One turning vector, and how many steps it has turned
The counts run from 0 to 866.
[132 141 118 111 117 146 140 139 150 122 130 112  78 132 120  81 113 169
 105 164 172 111  73  87 158 167 121 153 128 166 134  82 124 120 167 130
 144 148 103 154  84  66 123 121  95 132 104 146 113 116  87 107 133  67
 132 121 139 108  96 130 182 130 143 156 173 134 111 110 106 110] -> 824
[ 96 158 138 142 114 125  82 124 152 158 127 132 141 152 151  65 110 173
  94 156 155 143  85 108 144 155 141 144 167 167 146 136 156 141 146 140
  87 107 170 120 127 117 121 132  83 112 121  97 104 127 115 136 123 119
 105 167 148 158 131 114 154 166 120 129 172 167 138 159  81 104] -> 505
[125 130 118 124  90 116 137 146 102  94 156 114 134 149 124  79 159 113
  43 129 144 111 123 136 149 160 127 139  95 118 157 124 137 157 129  76
 113 126 136 187 144 100  77  97 118  97 146 137 146 122  91  99 156 129
 119 112 174 185 109 155 138 140 109 185 150 113 135 143  95 101] -> 514
[131 163 107  93  92 119 123 179 102  88 126 110 118 147 168 138 116 133
  64 138 152 113 102 121 168 137 100 175  90 134 165 132 115 143 137  59
 130 140 131 163 130 129  71  92 108 144 123 131 170 117  90  96 150 102
 121 113 147 166 131  97 117 153 121 157 179 111 138 127 119 113] -> 832
[173  98 120 177 116 110 112 118  83 115 114 141 168 126 172 146 131 148
  87 141 113 102 123  90 139  93 153 124  98 167 182 146 151 132 124  44
 104 131  83 134 128 118 112 141 102 135 122  85 155 152 135 129 129  75
 132 122 149 137 116  97 106 163  86 128 150 158 120 129  88  81] -> 290
[148 124 155 150 112 157  97 129 114 133  89 165 171 113 197 157 102 120
 142 134  87  99 125 111 148 126 181 114 161 143 171 152 137 130  89 125
 141  94  88 146 123 168 134 131 121  80 100 149 170 140 158 148  91 137
 150 133 137 142 106 141 111 166  88 121 142 130 118 162  73 114] -> 155
[122 147 165 129  90 155 136 165 165 122 124 195 140 156 156 159 116 145
 106 120 179 104 120 108 157 148 140 130 139 131 142 155 144 138 105 109
  79 151 148 149 170 153 138 133 121 141 134 169 162 205 126 120 120  94
 158 142 118 121 131 142 119 139 127 111 164 149 138 175  84 143] -> 212
[114 119 170 114 123 147 136 154 202 153 135 170 120 147 151 131 140 198
 141 152 172 111 117  98 151 140 130 144 121 138 122 113 145 136 152 148
 102 166 139 106 127 140 142 124 116 153 129 145 109 201  81 119 132  83
 144 159 124  89 104 128 146 114 151 101 157 163 149 127  88 140] -> 491
[126 110 162  97 128 146  99 156 160 134 140 127  92 158 154 128 120 166
  73 169 170 120 125 108 157 177 103 139 141 153 163 107  93 143 150 113
 160 147 119 146 118  94 148 109 123 125 114 111 124 150 109 117 131  66
 116 170 164 103 107 128 144 132 136 148 191 117 136  97  80  98] -> 726
[125 159 177 116  97 162 130 149 180 154 123 172 114 135 154 129 114 193
 142 151 179 109  87  91 164 149 145 135 131 151 123 117 139 116 135 139
  74 151 133 130 106 132 153 129 105 134 114 162 138 183  96 122 104  74
 147 136 129  94 115 126 161 136 154  88 146 174 136 133  94 136] -> 167
[160 126 168 152 128 159 141  92 128 173  96 130 152 140 158 160 129 141
 192 154 102 130 119  76 160 136 189 124 136 156 165 116 146 103 110 135
 140 152  82 142  87 122 121 115 140 120  96 162  92 156 125 151 114 101
 156 121 117 131  56 124 141 133 137 119 107 168 121 132  91 106] -> 751
[110 174 153  77  90 166 156 132 124 127 142 130 123 128 157  96 134 148
 110 116 139 119 118 107 179 150 138 156 107 135 121 123  99 118 130 146
 139 118 139 177  92 137  72  94 172  78  89 187 147 138  96 128 102 151
 146  94 152 156  93 150 147 143 152 104  98 109 150 135  93 120] -> 47
[ 92 126 126 172 127 141  90 171 163 158 130 136 176 140 170 108 139 192
  83 131 150 117 134 117 124 131 128 127 144 144 177 171 174 157 139 120
 129 149 153 101 160 134 135 132 109 138 132 120 101 161 104 119 111 123
 149 184 126 148 147 103 124 143  91 142 182 166 138 161 102 120] -> 550
[161 101 154 125 150 142  87 151  96 113 101 113 132 132 184 141 112 132
 109 159  91 120 179 156 160 148 139 120 159 106 215 139 140 130  95 111
 155 102 111 161 155 117 144 114 142  91 112 115 117 118 129 122 127 116
 113 148 183 152 132 134 114 155  80 142 171 117 117 102 114  79] -> 623
[164 118 169  85 127 154 113 162 129 120 105  96  83 138 177 142 108 138
 109 168 134 121 135 139 167 158 109 148 139 112 189 108 115 121 118 115
 183 130 117 178 110 100 124  88 168 105  96 133 111 134 109 111 143  84
 116 123 163 121 115 138 124 132 139 144 173 110 140  86 141  92] -> 33
[139 110 155  93 125 151 137 153 128 126 118 164 135 110 192 135 146 152
 138 130  92 114 183 143 152 110 113 165 126 115 165 159 142 137 117 135
 197 147 113 166 159 147  91  99 202 119  75 150 124 150 120 132 124 146
 166 122 130 146 114 108 114 119 133 123 154  97 177 125 147 101] -> 638
[ 80  90 144 115 102 150 135 159 144 129 148 122 148 119 128 101 167 156
  97 142 126 102 129 133 112 146 146 115  95 106 119 121 153 165 139 125
 184 142 145 163 106 164 102  98 139  85 134 183 127 149  83  90 140 164
 129 128 151 164  96 190 136 121 116 159 159 103 144 155  76 136] -> 747
[180  95 184 145 122 113  92 106 116 151 125 120 134 120 158 164 124 157
 135 173 119 119 102  87 157 123 154 111 106 160 141  92 135 124 134  81
 143 134 110 162  82 134 117  93 123 121 115  90 141 164 148 149 127  81
 118 133 185 127  73 144 113 141 151 102 138 157 146 111  94  76] -> 569
[139  89 161 151 121 123  88 144 146 139 122 138 138 151 110 138 126 138
  62 161 177 115 114 129 110 175 115 106 149 134 136 119 177 178 124  95
 148 141 154 175 140 137 157 103 117 118 145 128 116 164 133 114 158  96
 112 168 146 150 121 152 124 127 131 173 210 133 153 155 113 119] -> 732
[113 133 142 119 114 154 129 137 153 147 111 149 147 156 144 118 115  98
 171 155  97 150 127 136 173 192 169 143 177 128 152 121 139 117 102 194
 133 100 147 152 131 147 113 101 119  72 116 193 100  99  95 135 145 161
 108 145 131 181  88 147 149 172 116 148 138 116 117 142  68 116] -> 474
[ 95 155 125 124 104 179 110 210 160 113 115 130 135 119 152 136 129 172
  77 124 178  96 101 123 142 159 130 131 120 115 165 156 148 159 141  95
 162 146 141 136 125 147 133 125  96 127 110 165 143 153  90  74 105 144
 154 124 123 149 150 142 144 127 106 156 182 147 110 152 100 140] -> 597
[122 113 147 131 131 114  97  87 156 178 137 136 138 148 136  64 117 164
 114 163 133 157 110 106 142 149 143 146 177 174 129 115 156 134 142 168
 126 130 172 140 131  91 106 120 127 107 107  85  78 132 127 168 132 102
 112 182 148 167  93 113 155 147 139 128 155 148 150 158  94  96] -> 459
[111 125 156 145 134 124  73 119 155 172 125 130 136 138 148  67 108 190
 126 168 143 150  98 108 152 151 149 138 165 165 141 116 170 136 151 151
  98 122 182 135 114 116 127 127 114 112 120  88  79 132 102 145 131 101
 106 175 149 156 120 114 151 158 132 114 170 184 143 139 108  96] -> 829
[155 119 136 180 114 161 122  85 115 163  92 145 168 108 161 116 118 140
 172 134  99 118 111  98 151 113 197 112 140 154 155 130 168 118 111 130
 123 123  87 125 102 125 128 138 116  98  92 152 114 135 130 145  87 134
 169 116 122 137  89 133 148 154  97 114 106 186  99 163  85 100] -> 57
[100 179 149  95  85 169 126 162 120 116 142 131 114 152 151  94 109 114
  67 133 158 119 113 132 182 184 138 144 139 130 154 126 102 140 122 126
 109 107 162 186 122 136  99  99 146  78 118 158 143 115 117 117 110 136
 125 109 170 175 109 155 136 158 134 138 156 114 136 153  91 119] -> 416
[ 87 139 154 103 110 156 126 166 154 138 151 106 126 162 137  98 133 137
  56 121 157 124 154 126 144 179 121 132 151 139 156 125  94 169 129 129
 168 142 148 172 131 120 112  92 155  85 125 144 118 151 109 118 128 112
 121 154 172 162 111 156 126 132 109 182 180 111 132 137  67 117] -> 91
[133  77 177 143 135 108  81 114 140 153 115 164 164 130 163 136 146 156
 120 148 115 134 154 142 118 114 118 139 152 140 136 152 193 160 116 120
 158 147 169 171 173 162 111 106 175 126 115 107 112 187 147 153 141 136
 133 153 122 170 127 126  95 127 145 130 183 126 183 164 135 105] -> 685
[148  97 162 129 132 166  98 128 140 148  84 138 134  96 162 150 119 156
 185 174  90 116 108 123 161 129 173 112 150 114 135 109 170 113 108 161
 172  96 114 149  70 169 150 124 125  79  93 178 128 128 116 123 113 145
 130 127 150 126  89 152 132 148 115 110 134 143 120 131 100 101] -> 480
[160 136 105 140  93 120 142 100 120 124 127 171 148 113 167 129 137 164
 144 144 114 102  80  78 161  77 151 162  73 174 121 129 139 109 136  81
 101 136  88 123  88 127  78 133  83 145 109 129 164 156 109 136 126 104
 155  96 121 136  93  97 129 146 127  96 107 154 137 136  89 113] -> 10
[141  81 106 109 132 101 107 117 153 147 115 155 129  94 157  74 131 186
 157 198  98 128 113 132 145  89 110 183 105 135 104 115 194 129 158 153
 162 135 124 118 132 124  90 114 128 156 100 104 108 123  96 126 170 118
 135 147 127 142 102  88 137 136 122 115 156 136 173 122 134 107] -> 126
[115 137 162 105  93 137 157 140 148 151 161 167 138 128 164 120 148 194
 144 140 138 102 117  95 183 117 148 146  79 133 103 111 113 120 134 134
  75 152 144 125 116 147  92 121 133 131 123 153 143 182  88 140 111 112
 156 114 153 127  85 138 137 137 157  57  95 153 146 131  70 125] -> 756
[120 161 112 119 107 165 115 174 143 113 116 170 115 120 182 125  94 171
  86 131 158  91  93 107 167 137 126 161 141 166 167 139 110 134 127 113
 117 112  80 126 111 121 144 147  74 128 101 149 185 140 114 106  82  95
 166 135 131 104 141 114 150 156  93 125 180 140 115 131  74 120] -> 817
[148 130 125 124  89 119 149 112 125 129 147 145 132 112 150 103 167 193
 135 150 121  93  84  80 159  88 147 152  52 153  97 110 135 124 148  88
 114 154 105 129  78 128  80 118 121 149 121 141 153 159  81 116 123 106
 146  98 150 126  72 126 133 144 134  90 108 150 153 121 102 102] -> 334
[159 107 182 142 130 136 113 125 132 146 111 130 176 138 174 194 127 136
 159 145 105 144 155 104 148 126 133 138 134 149 162 142 145 143 114  87
 184 156 140 153 125 163  96  89 183 134  98 124 108 172 140 152 145 117
 149 138 124 167 101 105  85 130 145 125 154 125 162 133 137 108] -> 419
[182 145 138 113  88 144 126 103  81 114  97 148 123 125 152 133 127  79
 129 138 122 132 101 129 163 135 134 158 118 129 140 112 169 109  94 106
 148 111 119 213 116 123  70  98 165 109  80 166 140 126 134 129 123 136
 160  61 126 176  93 125 126 151 143 131 137 123 152 170 148 103] -> 41
